Here are the same points, seen from different sides; a view may also be mirrored.
A view may leave some points out, and in a few views one point is out of place. Which views, in the order they come, and which point in each? Write - if none.

Scene 1 (6 views)
view 1:
  fusev [  7 -13   3  -4 -11  -4   4  15]
  tuvel [17 15 -5 16 -6 26 13 -9]
  bak [ 19 -13  12  -6  -6  -8  14  18]
  kulab [ 11 -21   5  -1 -12   4  13  15]
  Siz [ 20   2  -6  17  -8  29  21 -14]
  fuve [ 11 -15   7 -15 -14   1   6  20]
  ribu [ 12 -14  11  -7  -5   0  18   6]
  mivap [  9 -14   9 -10 -13 -13   4  17]
  kunek [ 24 -14   6 -12  -9  -6  14   7]
  Fezof [ 10   5   1  22 -12  28  12 -14]
  kala [ 11   2 -11   9 -18  13   9  -1]
view 2:
  kunek [-10  27 -21   8  23   7 -22   0]
  Siz [  6  -5   8  26  41  -8 -16  -4]
  Fezof [ 13   3  13  25  44 -10 -22 -15]
  ribu [ -6  34 -13  16  33   3 -23   1]
  kulab [ -3  35  -7  14  28  10 -11  -4]
  fuve [-16  39 -13  11  27  13 -16 -14]
  mivap [ -5  44 -19   4  29  11 -19 -13]
  guge [-10  36  -3   1  29  19 -21  -7]
  bak [ -5  35 -18   9  29  17 -23  -2]
  kala [  2  10  -3  13  42  -1  -9 -19]
view 3:
  kulab [-19  19 -27 -32 -34 -30 -18  24]
  fuve [-26  21 -25 -37 -37 -29  -3  23]
  fusev [-24  11 -17 -37 -36 -27 -11  21]
  Siz [-24  -8 -35  -8  -1 -36 -27  31]
  guge [-29  23 -17 -39 -29 -37 -12  14]
  mivap [-22  15 -17 -45 -39 -23  -8  21]
  tuvel [-32 -10 -23 -13   2 -36 -19  33]
  ribu [-13  16 -26 -32 -23 -22 -11  19]
  kala [-29 -10 -25 -20 -22 -35 -17  32]
  bak [-15  21 -21 -45 -25 -30 -10  22]
view 4:
  kunek [ 33  29   5  12  25 -31  28   2]
  guge [ 28  15  18   2  14 -41  33   0]
  ribu [ 43  23  13  19  21 -34  32   5]
  bak [ 37  22  10   6  24 -40  28   9]
  fusev [ 34   9   9  11  24 -40  35  -2]
  kulab [ 30  16  13  20  21 -42  36   7]
  mivap [ 35  12   8   5  32 -41  37  -2]
  kala [ 33   7  -3  36   6 -40  24  -9]
view 5:
  tuvel [-26  62 -23  25  -1  29  17 -23]
  ribu [-11  32  -6  50 -11  19  37 -24]
  fusev [-17  29 -15  48 -16  22  44 -38]
  Siz [-20  59 -22  23 -12  28  15 -12]
  guge [-22  33  -3  46 -21  13  40 -44]
  fuve [-25  26  -3  49 -15  22  49 -33]
  bak [-18  29  -5  59 -16  17  35 -34]
  kunek [-23  28 -10  54 -15  10  37 -23]
  kulab [-16  31  -8  46 -24  25  40 -29]
view 6:
  tuvel [-12   6  45  22  -7 -33  34  48]
  guge [  7   6  24  23   6 -12   1  21]
  kulab [18  6 32 28  1 -7  8 32]
  fuve [15 10 31 21 16 -5  3 29]
  bak [ 12  13  40  31   6 -10   1  21]
  Siz [ -6  -5  46  31 -10 -30  35  52]
  kunek [ 9  7 44 33 13 -5  9 22]
  Fezof [  2   2  41  21 -11 -35  41  48]
  ribu [ 15   3  46  23   5 -10   8  27]
  kala [ -3  12  36  22  -2 -14  32  45]
Views with a point moved: -
